In the data rows, the value 500 means zero.
What is the hidden score of each row? Scores go from 0 to 20, and 10 is about the middle. The score is a weighted sum of the row's numbers plus the product of two more (or one squared), each taken from its middle value.
array([453, 509, 515, 525, 481, 516, 366, 567, 569, 399, 404, 405, 446, 425, 403, 647, 424, 442, 588, 462, 381, 415, 645]) ~ 15
array([593, 445, 629, 412, 443, 386, 411, 471, 329, 540, 505, 490, 599, 500, 573, 446, 596, 525, 460, 591, 589, 490, 449]) ~ 7
array([512, 645, 471, 420, 428, 390, 524, 616, 580, 473, 350, 424, 370, 562, 493, 570, 418, 428, 582, 462, 451, 457, 615]) ~ 15
array([603, 289, 500, 411, 633, 554, 564, 319, 468, 616, 599, 524, 548, 555, 568, 427, 578, 341, 464, 567, 616, 402, 406]) ~ 9
array([465, 548, 422, 550, 558, 633, 470, 505, 537, 485, 499, 541, 448, 438, 379, 621, 426, 469, 606, 388, 382, 533, 597]) ~ 7
array([530, 546, 556, 567, 502, 459, 465, 475, 421, 530, 473, 462, 566, 488, 594, 447, 556, 587, 443, 449, 446, 564, 486]) ~ 9
array([587, 521, 535, 511, 565, 516, 505, 445, 440, 695, 563, 590, 521, 507, 622, 375, 584, 606, 410, 402, 482, 621, 405]) ~ 6
array([453, 280, 592, 542, 689, 640, 606, 386, 560, 613, 500, 537, 518, 577, 515, 413, 548, 444, 556, 676, 586, 499, 363]) ~ 6
array([575, 598, 413, 619, 523, 552, 422, 562, 564, 311, 466, 407, 337, 406, 304, 702, 377, 491, 531, 403, 360, 444, 666]) ~ 9
array([459, 505, 592, 535, 465, 377, 517, 461, 608, 495, 351, 433, 359, 591, 463, 514, 474, 389, 564, 445, 530, 509, 553]) ~ 8
array([499, 567, 489, 594, 413, 550, 361, 551, 530, 545, 473, 545, 470, 455, 537, 543, 442, 499, 539, 406, 374, 499, 537]) ~ 9
array([508, 506, 353, 417, 402, 536, 469, 574, 494, 515, 535, 611, 404, 522, 588, 556, 424, 601, 520, 572, 503, 393, 462]) ~ 11
array([552, 380, 553, 544, 680, 532, 621, 312, 456, 632, 540, 437, 661, 502, 533, 329, 563, 420, 469, 576, 660, 513, 385]) ~ 11
array([494, 598, 575, 573, 494, 593, 472, 471, 461, 556, 452, 439, 519, 518, 560, 478, 568, 474, 399, 462, 473, 593, 473]) ~ 8
array([474, 582, 493, 484, 463, 420, 571, 554, 641, 486, 362, 548, 366, 514, 428, 539, 431, 436, 594, 481, 466, 466, 606]) ~ 11
array([503, 500, 392, 502, 381, 500, 447, 530, 502, 418, 567, 584, 428, 436, 492, 570, 367, 603, 503, 585, 469, 481, 498]) ~ 11
array([522, 616, 563, 597, 580, 423, 446, 650, 482, 514, 429, 531, 448, 533, 545, 488, 534, 495, 360, 410, 424, 593, 564]) ~ 9
array([508, 553, 558, 449, 489, 461, 434, 517, 406, 588, 463, 433, 622, 526, 642, 477, 642, 636, 364, 388, 484, 596, 420]) ~ 9
array([541, 513, 410, 589, 484, 592, 400, 582, 699, 361, 504, 535, 445, 429, 365, 666, 375, 557, 619, 419, 388, 417, 630]) ~ 6
array([603, 326, 455, 509, 721, 534, 613, 275, 414, 663, 705, 514, 608, 670, 611, 300, 574, 463, 370, 466, 611, 445, 272]) ~ 3
array([575, 542, 537, 423, 553, 527, 428, 429, 324, 563, 559, 402, 605, 475, 650, 390, 611, 640, 278, 431, 454, 610, 421]) ~ 17
array([392, 371, 594, 482, 511, 496, 596, 455, 492, 497, 426, 491, 525, 426, 455, 522, 565, 417, 579, 590, 570, 488, 526]) ~ 15
array([513, 410, 600, 494, 640, 505, 637, 383, 550, 468, 418, 477, 521, 494, 428, 492, 497, 363, 582, 594, 572, 451, 531]) ~ 9
array([539, 450, 603, 492, 589, 597, 539, 448, 423, 610, 494, 539, 524, 585, 548, 370, 559, 493, 480, 496, 522, 430, 396]) ~ 3
array([596, 500, 607, 391, 539, 414, 419, 525, 357, 500, 561, 433, 610, 493, 582, 446, 659, 446, 379, 588, 542, 545, 481]) ~ 11
array([459, 361, 529, 360, 614, 545, 604, 383, 378, 547, 546, 511, 672, 482, 542, 416, 569, 407, 476, 617, 593, 425, 388]) ~ 12
array([396, 685, 435, 526, 527, 396, 545, 689, 525, 581, 594, 595, 255, 626, 435, 554, 320, 345, 467, 495, 451, 463, 542]) ~ 10
array([601, 533, 509, 530, 483, 598, 486, 455, 506, 598, 476, 496, 543, 521, 547, 436, 579, 562, 465, 421, 497, 632, 468]) ~ 3
array([428, 555, 510, 519, 380, 351, 509, 527, 564, 469, 366, 488, 455, 580, 462, 565, 342, 432, 514, 441, 424, 455, 605]) ~ 15
array([429, 542, 587, 508, 445, 368, 557, 458, 574, 476, 385, 517, 483, 582, 439, 482, 447, 452, 520, 443, 546, 448, 545]) ~ 7
array([490, 525, 519, 452, 484, 574, 550, 428, 484, 607, 425, 566, 566, 605, 635, 460, 593, 577, 409, 425, 391, 619, 413]) ~ 10
array([547, 332, 512, 422, 740, 611, 662, 383, 428, 671, 679, 611, 508, 665, 675, 298, 660, 462, 319, 424, 568, 377, 299]) ~ 9
array([497, 361, 633, 455, 532, 454, 528, 406, 520, 447, 412, 475, 574, 438, 477, 471, 555, 398, 497, 654, 611, 442, 493]) ~ 12
array([569, 318, 381, 370, 751, 512, 596, 447, 380, 577, 704, 518, 568, 633, 600, 360, 566, 556, 386, 484, 637, 367, 290]) ~ 9
array([539, 412, 397, 406, 549, 510, 461, 514, 469, 398, 640, 453, 633, 465, 516, 466, 542, 550, 449, 503, 575, 387, 422]) ~ 10
array([472, 496, 506, 550, 570, 458, 544, 448, 588, 487, 478, 477, 392, 463, 436, 472, 462, 390, 562, 549, 488, 462, 538]) ~ 13
array([592, 329, 309, 399, 591, 522, 640, 428, 387, 541, 743, 489, 543, 617, 564, 368, 498, 597, 383, 528, 665, 469, 318]) ~ 7
array([529, 439, 441, 322, 326, 377, 549, 585, 564, 393, 477, 447, 507, 441, 517, 541, 419, 510, 532, 642, 637, 370, 458]) ~ 16
array([478, 692, 427, 608, 495, 481, 526, 667, 654, 513, 507, 530, 233, 644, 443, 529, 307, 394, 444, 382, 336, 432, 594]) ~ 15
array([526, 552, 617, 556, 515, 446, 420, 460, 424, 531, 544, 465, 554, 526, 621, 432, 648, 424, 457, 531, 513, 608, 510]) ~ 12
array([502, 554, 436, 626, 452, 576, 451, 592, 634, 327, 488, 516, 369, 396, 248, 650, 344, 530, 600, 452, 317, 429, 637]) ~ 7
array([518, 592, 610, 486, 467, 481, 418, 467, 401, 590, 558, 521, 615, 544, 614, 414, 663, 582, 389, 522, 528, 581, 439]) ~ 5
array([537, 322, 550, 455, 617, 576, 685, 320, 484, 548, 538, 417, 594, 578, 567, 340, 549, 368, 520, 579, 614, 476, 396]) ~ 11
array([468, 528, 477, 644, 490, 509, 374, 580, 616, 378, 480, 456, 421, 421, 469, 590, 456, 547, 548, 450, 346, 561, 594]) ~ 12
array([545, 542, 357, 525, 539, 591, 437, 650, 551, 343, 405, 479, 432, 372, 318, 715, 312, 560, 617, 399, 383, 463, 644]) ~ 9
array([445, 582, 473, 529, 510, 578, 425, 583, 642, 316, 473, 500, 341, 394, 343, 671, 299, 508, 585, 417, 331, 391, 650]) ~ 15
array([441, 405, 465, 373, 309, 355, 544, 549, 671, 387, 384, 497, 563, 485, 449, 548, 477, 514, 524, 630, 640, 411, 444]) ~ 12
array([562, 539, 644, 547, 431, 477, 445, 455, 335, 511, 528, 454, 555, 500, 615, 450, 634, 582, 391, 500, 459, 637, 474]) ~ 8
array([530, 467, 356, 392, 438, 453, 438, 526, 488, 421, 637, 590, 555, 465, 519, 475, 465, 690, 439, 515, 558, 418, 433]) ~ 11
array([508, 520, 551, 515, 539, 568, 529, 523, 563, 418, 389, 412, 377, 378, 417, 581, 423, 450, 645, 527, 447, 572, 599]) ~ 13
array([408, 466, 358, 317, 323, 340, 494, 616, 514, 386, 421, 576, 494, 475, 474, 538, 430, 540, 515, 491, 600, 455, 467]) ~ 15
array([498, 437, 557, 546, 656, 570, 580, 408, 489, 592, 523, 553, 537, 587, 587, 409, 503, 508, 488, 462, 608, 557, 427]) ~ 5
array([491, 536, 372, 616, 462, 589, 489, 584, 637, 355, 454, 556, 401, 399, 281, 673, 403, 386, 576, 467, 336, 368, 687]) ~ 10
array([520, 527, 530, 420, 527, 436, 321, 523, 346, 505, 586, 440, 576, 488, 547, 460, 566, 494, 365, 543, 595, 522, 492]) ~ 11
array([510, 396, 584, 577, 570, 495, 544, 375, 459, 499, 468, 427, 560, 480, 441, 524, 523, 306, 624, 600, 577, 418, 583]) ~ 18
array([547, 363, 587, 504, 710, 580, 605, 340, 559, 651, 493, 472, 617, 529, 579, 326, 588, 537, 480, 454, 591, 499, 325]) ~ 5
array([432, 533, 620, 501, 554, 432, 526, 452, 646, 470, 393, 420, 472, 442, 462, 517, 440, 395, 551, 562, 528, 433, 568]) ~ 16
array([546, 508, 505, 534, 480, 592, 452, 495, 588, 437, 447, 535, 353, 416, 425, 559, 408, 386, 600, 425, 490, 524, 586]) ~ 7
array([418, 539, 463, 587, 591, 489, 561, 499, 640, 561, 456, 470, 331, 533, 472, 533, 433, 449, 552, 408, 470, 558, 544]) ~ 11
array([598, 389, 273, 376, 490, 498, 491, 671, 468, 367, 639, 566, 559, 389, 451, 525, 483, 667, 536, 507, 443, 392, 381]) ~ 14
array([564, 557, 481, 556, 597, 598, 543, 493, 406, 604, 559, 540, 524, 447, 620, 368, 556, 459, 406, 435, 457, 631, 422]) ~ 9
array([497, 491, 557, 503, 560, 522, 547, 419, 519, 549, 463, 504, 490, 488, 503, 463, 586, 423, 572, 493, 595, 560, 494]) ~ 8
array([495, 490, 422, 445, 439, 462, 515, 511, 423, 472, 453, 494, 503, 480, 560, 499, 502, 538, 455, 518, 603, 486, 458]) ~ 11
array([545, 365, 512, 487, 714, 571, 569, 399, 501, 705, 527, 533, 588, 537, 581, 360, 575, 515, 465, 484, 557, 596, 358]) ~ 6
array([544, 383, 253, 302, 438, 339, 477, 619, 468, 447, 684, 516, 612, 511, 473, 477, 520, 583, 360, 578, 672, 231, 339]) ~ 17
array([505, 298, 523, 462, 642, 621, 663, 317, 454, 530, 575, 508, 626, 577, 549, 394, 580, 365, 522, 661, 617, 365, 391]) ~ 11
array([444, 556, 609, 596, 545, 413, 576, 501, 586, 463, 421, 431, 486, 495, 424, 521, 436, 392, 569, 429, 527, 510, 595]) ~ 12
array([501, 446, 441, 467, 448, 420, 497, 459, 456, 550, 392, 528, 512, 501, 586, 490, 535, 453, 528, 684, 586, 459, 431]) ~ 12
array([523, 525, 533, 387, 499, 441, 362, 487, 279, 599, 537, 472, 674, 598, 648, 368, 633, 713, 365, 363, 438, 626, 424]) ~ 15
array([468, 487, 517, 632, 504, 585, 543, 471, 600, 413, 479, 463, 408, 421, 388, 577, 431, 431, 592, 530, 475, 504, 619]) ~ 17
array([321, 581, 515, 562, 414, 360, 567, 549, 627, 473, 302, 462, 381, 515, 473, 519, 490, 410, 540, 494, 455, 449, 610]) ~ 18
array([500, 488, 577, 484, 482, 519, 484, 394, 486, 499, 345, 464, 570, 487, 541, 511, 493, 405, 532, 567, 609, 566, 513]) ~ 12
array([510, 497, 528, 472, 514, 542, 408, 514, 473, 448, 486, 520, 567, 417, 482, 524, 488, 596, 488, 451, 424, 604, 476]) ~ 8
array([505, 351, 342, 402, 678, 524, 565, 372, 424, 583, 691, 464, 561, 605, 580, 363, 609, 531, 343, 459, 651, 495, 301]) ~ 9
array([516, 567, 476, 529, 482, 523, 495, 626, 660, 330, 516, 505, 431, 400, 327, 671, 341, 466, 595, 417, 358, 493, 667]) ~ 10
array([508, 528, 509, 514, 500, 641, 536, 505, 545, 527, 410, 426, 507, 408, 485, 498, 557, 582, 491, 510, 482, 593, 479]) ~ 10
array([398, 536, 516, 517, 519, 415, 540, 518, 578, 440, 529, 469, 431, 608, 422, 568, 471, 418, 494, 519, 443, 450, 638]) ~ 13
array([517, 308, 543, 488, 579, 591, 583, 324, 493, 647, 528, 543, 566, 575, 546, 352, 585, 454, 502, 639, 645, 453, 358]) ~ 6
array([454, 485, 371, 423, 453, 488, 448, 505, 588, 390, 392, 526, 454, 502, 441, 629, 391, 507, 607, 553, 499, 411, 564]) ~ 12
array([475, 506, 395, 344, 346, 348, 548, 526, 564, 468, 450, 558, 452, 474, 543, 529, 420, 571, 499, 633, 576, 428, 462]) ~ 17
array([402, 612, 494, 452, 411, 352, 564, 543, 564, 424, 281, 398, 409, 558, 481, 494, 443, 426, 514, 511, 509, 419, 597]) ~ 18
array([542, 563, 515, 495, 423, 387, 489, 602, 414, 567, 591, 494, 596, 574, 615, 445, 641, 597, 324, 550, 441, 529, 500]) ~ 12
array([485, 564, 570, 580, 458, 444, 526, 534, 454, 562, 503, 459, 485, 601, 540, 470, 538, 420, 417, 401, 454, 567, 555]) ~ 9
array([516, 288, 638, 522, 518, 500, 556, 356, 459, 499, 532, 432, 594, 524, 436, 505, 466, 357, 594, 666, 667, 497, 522]) ~ 16
array([421, 407, 391, 416, 443, 464, 484, 588, 486, 459, 511, 563, 557, 548, 503, 469, 537, 612, 546, 542, 593, 530, 484]) ~ 8
array([470, 456, 493, 603, 644, 552, 537, 420, 508, 639, 494, 447, 520, 495, 589, 381, 580, 495, 461, 501, 566, 647, 430]) ~ 13
array([575, 569, 464, 494, 505, 517, 469, 412, 406, 682, 488, 525, 568, 501, 602, 409, 586, 638, 438, 434, 452, 658, 461]) ~ 8
array([511, 515, 602, 414, 526, 415, 480, 492, 410, 425, 624, 510, 589, 497, 558, 427, 575, 514, 394, 527, 536, 504, 471]) ~ 10
array([488, 484, 559, 526, 505, 536, 507, 440, 570, 542, 401, 483, 517, 455, 530, 459, 479, 449, 555, 547, 569, 435, 505]) ~ 13
array([498, 454, 481, 534, 484, 532, 434, 457, 496, 498, 509, 519, 554, 390, 470, 522, 529, 572, 507, 564, 520, 506, 474]) ~ 10
array([462, 584, 520, 586, 368, 387, 575, 564, 598, 457, 394, 527, 442, 484, 453, 556, 449, 465, 544, 443, 456, 453, 554]) ~ 9
array([457, 408, 585, 533, 612, 603, 534, 365, 523, 530, 514, 504, 571, 518, 547, 450, 558, 473, 561, 493, 487, 500, 439]) ~ 7
array([401, 590, 544, 539, 590, 398, 503, 580, 469, 434, 420, 501, 390, 531, 344, 500, 432, 420, 579, 479, 455, 449, 579]) ~ 8
array([467, 538, 622, 517, 425, 412, 539, 526, 569, 463, 325, 441, 416, 467, 467, 530, 460, 455, 605, 495, 506, 530, 543]) ~ 10
array([567, 607, 502, 574, 342, 545, 480, 576, 522, 441, 441, 508, 471, 435, 537, 576, 510, 520, 479, 421, 428, 575, 593]) ~ 9
array([532, 475, 625, 481, 631, 485, 502, 439, 498, 505, 519, 452, 606, 457, 519, 475, 536, 443, 523, 502, 540, 509, 508]) ~ 9
array([519, 553, 542, 452, 389, 391, 431, 543, 323, 586, 569, 629, 600, 527, 590, 464, 614, 530, 399, 555, 477, 572, 439]) ~ 6
array([487, 516, 617, 546, 419, 531, 560, 374, 505, 589, 469, 490, 500, 550, 582, 428, 538, 434, 504, 591, 607, 541, 479]) ~ 16
array([544, 524, 393, 517, 392, 555, 496, 507, 546, 445, 436, 597, 372, 491, 503, 603, 446, 606, 569, 492, 438, 435, 522]) ~ 6
array([471, 487, 580, 532, 581, 493, 539, 485, 541, 538, 453, 514, 457, 551, 421, 434, 513, 345, 570, 580, 560, 506, 542]) ~ 8
array([501, 560, 398, 585, 419, 603, 462, 638, 592, 351, 426, 536, 268, 401, 336, 701, 344, 432, 651, 354, 348, 495, 659]) ~ 7
array([504, 557, 383, 544, 553, 663, 388, 644, 592, 324, 584, 582, 378, 395, 369, 698, 331, 447, 549, 485, 257, 474, 626]) ~ 12
array([576, 342, 355, 426, 455, 447, 477, 542, 425, 423, 623, 462, 577, 450, 472, 497, 513, 597, 447, 536, 620, 433, 425]) ~ 9
array([599, 538, 575, 485, 510, 430, 398, 562, 349, 605, 576, 485, 596, 560, 610, 422, 642, 525, 342, 526, 478, 609, 462]) ~ 8
array([413, 425, 380, 306, 308, 389, 548, 597, 576, 432, 437, 471, 525, 481, 467, 535, 493, 450, 598, 595, 677, 394, 473]) ~ 14
array([502, 452, 470, 373, 386, 460, 521, 468, 522, 465, 472, 534, 545, 516, 562, 523, 472, 546, 486, 558, 609, 549, 423]) ~ 8
array([471, 553, 408, 589, 457, 573, 477, 558, 582, 397, 358, 491, 396, 390, 357, 664, 298, 386, 626, 286, 353, 452, 691]) ~ 12
array([498, 330, 524, 562, 674, 580, 634, 395, 467, 637, 598, 555, 548, 560, 551, 421, 532, 444, 566, 599, 588, 412, 373]) ~ 8
array([503, 588, 390, 552, 454, 558, 502, 580, 606, 377, 499, 513, 389, 470, 314, 711, 362, 405, 614, 393, 341, 434, 661]) ~ 7
array([469, 468, 583, 500, 473, 437, 492, 414, 505, 600, 527, 562, 527, 510, 607, 450, 564, 404, 516, 638, 571, 647, 474]) ~ 14
array([517, 602, 569, 433, 502, 497, 402, 497, 419, 603, 447, 488, 495, 542, 626, 432, 584, 609, 362, 384, 482, 682, 388]) ~ 9
array([506, 421, 619, 586, 567, 480, 548, 499, 514, 501, 520, 476, 440, 447, 459, 479, 536, 453, 629, 554, 517, 476, 543]) ~ 12
array([462, 580, 501, 564, 372, 610, 525, 485, 524, 451, 443, 445, 476, 416, 483, 576, 451, 529, 538, 494, 446, 564, 578]) ~ 17
array([418, 409, 404, 338, 365, 345, 492, 561, 499, 427, 508, 434, 486, 545, 494, 549, 494, 455, 523, 540, 651, 454, 476]) ~ 13
array([614, 605, 552, 545, 485, 405, 426, 576, 423, 486, 485, 413, 569, 553, 533, 459, 533, 566, 417, 470, 412, 589, 493]) ~ 7
array([491, 435, 410, 428, 493, 493, 544, 535, 599, 395, 373, 493, 381, 433, 456, 602, 424, 494, 595, 634, 570, 388, 507]) ~ 13
array([428, 480, 595, 462, 382, 418, 560, 438, 529, 532, 518, 502, 534, 521, 530, 511, 484, 464, 510, 573, 619, 546, 496]) ~ 14
array([475, 431, 549, 510, 432, 499, 533, 406, 507, 444, 423, 426, 535, 384, 422, 530, 448, 470, 574, 583, 562, 429, 564]) ~ 17
array([527, 541, 470, 490, 549, 551, 544, 416, 409, 575, 454, 531, 551, 472, 576, 472, 538, 516, 456, 425, 463, 566, 422]) ~ 7
array([453, 581, 498, 561, 421, 524, 565, 448, 445, 570, 488, 669, 445, 521, 551, 492, 474, 597, 553, 484, 464, 590, 480]) ~ 5
array([531, 460, 580, 539, 643, 621, 617, 290, 481, 617, 473, 606, 508, 535, 593, 423, 549, 438, 432, 466, 550, 687, 413]) ~ 3
array([450, 454, 553, 554, 573, 492, 553, 506, 583, 529, 530, 483, 437, 554, 422, 509, 492, 362, 544, 579, 553, 473, 522]) ~ 10
array([491, 484, 515, 549, 478, 475, 491, 431, 504, 536, 448, 461, 579, 509, 541, 515, 513, 469, 603, 639, 500, 576, 496]) ~ 14
array([430, 502, 341, 440, 440, 570, 505, 554, 483, 420, 485, 601, 503, 444, 483, 573, 379, 561, 569, 457, 505, 419, 505]) ~ 10
array([441, 619, 513, 474, 406, 397, 532, 573, 543, 415, 372, 467, 304, 610, 427, 542, 455, 384, 501, 475, 463, 475, 635]) ~ 12
array([490, 411, 294, 366, 439, 486, 415, 604, 460, 330, 584, 505, 521, 388, 482, 580, 453, 581, 487, 543, 557, 328, 425]) ~ 15
array([366, 563, 487, 599, 552, 413, 504, 585, 588, 470, 471, 442, 356, 540, 417, 554, 397, 356, 531, 456, 460, 515, 631]) ~ 15
array([490, 429, 587, 585, 580, 513, 571, 422, 473, 504, 467, 448, 578, 518, 497, 430, 550, 512, 536, 555, 508, 569, 555]) ~ 12
array([450, 502, 389, 321, 271, 353, 529, 575, 523, 422, 467, 555, 507, 506, 490, 523, 406, 583, 525, 588, 694, 384, 416]) ~ 9
array([424, 544, 377, 541, 361, 575, 536, 530, 573, 461, 467, 578, 493, 473, 458, 616, 428, 519, 617, 481, 414, 508, 554]) ~ 10
array([458, 552, 559, 683, 527, 572, 486, 466, 617, 364, 478, 497, 418, 380, 368, 588, 444, 512, 650, 468, 461, 562, 579]) ~ 13
array([380, 622, 538, 571, 471, 409, 593, 584, 522, 530, 460, 500, 438, 520, 432, 551, 392, 328, 481, 455, 395, 487, 565]) ~ 13
array([434, 361, 562, 482, 639, 479, 650, 348, 471, 625, 451, 418, 668, 561, 560, 370, 591, 500, 466, 426, 625, 532, 395]) ~ 9
array([406, 609, 501, 519, 437, 411, 523, 497, 575, 461, 349, 468, 384, 566, 451, 530, 387, 474, 542, 472, 484, 496, 641]) ~ 13
array([523, 334, 552, 394, 585, 508, 574, 266, 456, 586, 474, 534, 598, 526, 509, 369, 565, 497, 466, 535, 578, 511, 355]) ~ 10
array([596, 493, 482, 477, 466, 593, 489, 443, 475, 478, 487, 487, 566, 445, 525, 497, 577, 609, 487, 493, 519, 538, 494]) ~ 6
array([474, 558, 525, 567, 527, 523, 454, 582, 620, 347, 439, 445, 401, 378, 328, 678, 378, 460, 616, 433, 390, 474, 638]) ~ 10
array([542, 378, 529, 537, 602, 550, 498, 453, 449, 555, 519, 507, 593, 485, 489, 429, 537, 421, 536, 516, 559, 451, 437]) ~ 5
array([498, 593, 526, 538, 482, 308, 582, 525, 535, 472, 417, 430, 347, 559, 431, 567, 441, 430, 508, 491, 461, 482, 632]) ~ 13
array([513, 516, 396, 631, 462, 587, 443, 606, 596, 394, 422, 505, 427, 429, 388, 706, 341, 489, 619, 387, 317, 416, 699]) ~ 11
array([510, 401, 273, 303, 475, 454, 483, 597, 464, 475, 785, 469, 519, 495, 475, 477, 522, 554, 443, 465, 661, 318, 335]) ~ 11
array([531, 504, 338, 355, 362, 480, 514, 584, 505, 405, 622, 598, 538, 538, 606, 487, 452, 686, 483, 524, 521, 377, 408]) ~ 11
array([518, 369, 615, 499, 516, 509, 600, 375, 506, 467, 498, 438, 536, 460, 443, 479, 546, 331, 613, 673, 594, 436, 512]) ~ 16
array([525, 331, 590, 437, 635, 526, 689, 328, 532, 637, 476, 419, 632, 575, 543, 417, 525, 416, 496, 485, 615, 513, 401]) ~ 8
array([533, 534, 544, 588, 549, 600, 356, 562, 611, 349, 534, 473, 505, 347, 372, 617, 396, 546, 596, 438, 325, 507, 598]) ~ 8
array([613, 380, 318, 398, 675, 482, 531, 427, 370, 622, 702, 573, 550, 639, 587, 360, 570, 584, 338, 476, 614, 448, 312]) ~ 10
array([605, 365, 409, 386, 495, 567, 475, 596, 503, 453, 676, 489, 559, 461, 473, 477, 511, 597, 477, 485, 534, 400, 379]) ~ 9
array([475, 418, 561, 540, 569, 563, 562, 432, 435, 550, 534, 525, 500, 541, 484, 424, 526, 455, 552, 559, 584, 467, 460]) ~ 8
array([481, 509, 393, 482, 485, 706, 475, 596, 618, 384, 397, 509, 402, 447, 449, 660, 420, 524, 621, 489, 439, 528, 539]) ~ 7
array([550, 508, 576, 539, 416, 600, 415, 528, 588, 333, 408, 498, 415, 341, 371, 628, 442, 449, 582, 499, 381, 435, 618]) ~ 9
array([575, 350, 425, 371, 691, 544, 604, 470, 423, 562, 670, 517, 562, 563, 594, 357, 590, 544, 387, 496, 589, 398, 246]) ~ 10
array([586, 516, 530, 467, 648, 521, 469, 444, 324, 647, 628, 510, 610, 561, 646, 367, 640, 731, 236, 367, 486, 559, 386]) ~ 11
array([457, 527, 555, 534, 469, 402, 611, 455, 567, 472, 402, 501, 458, 511, 482, 535, 409, 377, 568, 422, 486, 538, 593]) ~ 11
array([483, 400, 564, 541, 484, 409, 467, 450, 492, 497, 478, 482, 564, 502, 519, 487, 514, 377, 550, 616, 568, 489, 472]) ~ 11
array([415, 497, 593, 521, 543, 460, 481, 408, 489, 508, 472, 438, 579, 533, 528, 447, 533, 515, 587, 495, 536, 581, 534]) ~ 12
array([540, 758, 452, 518, 444, 409, 363, 731, 376, 534, 586, 586, 348, 541, 540, 507, 513, 483, 361, 396, 348, 507, 572]) ~ 12
array([328, 712, 424, 644, 587, 440, 526, 681, 461, 575, 526, 603, 240, 550, 407, 488, 340, 423, 524, 443, 336, 431, 575]) ~ 13
array([595, 351, 478, 442, 618, 522, 652, 350, 488, 621, 497, 457, 586, 529, 552, 422, 574, 404, 548, 558, 622, 489, 418]) ~ 8
array([524, 554, 584, 555, 492, 539, 548, 470, 468, 579, 500, 492, 454, 475, 590, 501, 573, 541, 452, 526, 442, 644, 439]) ~ 9
array([520, 452, 405, 431, 462, 545, 470, 573, 486, 420, 538, 502, 529, 439, 500, 480, 521, 508, 498, 479, 495, 445, 475]) ~ 12
array([457, 453, 420, 324, 305, 428, 515, 567, 591, 438, 446, 531, 531, 497, 480, 539, 525, 457, 619, 563, 635, 441, 469]) ~ 9
array([467, 492, 521, 454, 373, 469, 505, 439, 503, 538, 413, 530, 591, 546, 552, 491, 514, 492, 483, 582, 588, 500, 487]) ~ 10
array([516, 577, 512, 504, 586, 567, 515, 433, 439, 583, 561, 561, 494, 534, 521, 414, 546, 615, 438, 440, 497, 592, 437]) ~ 3
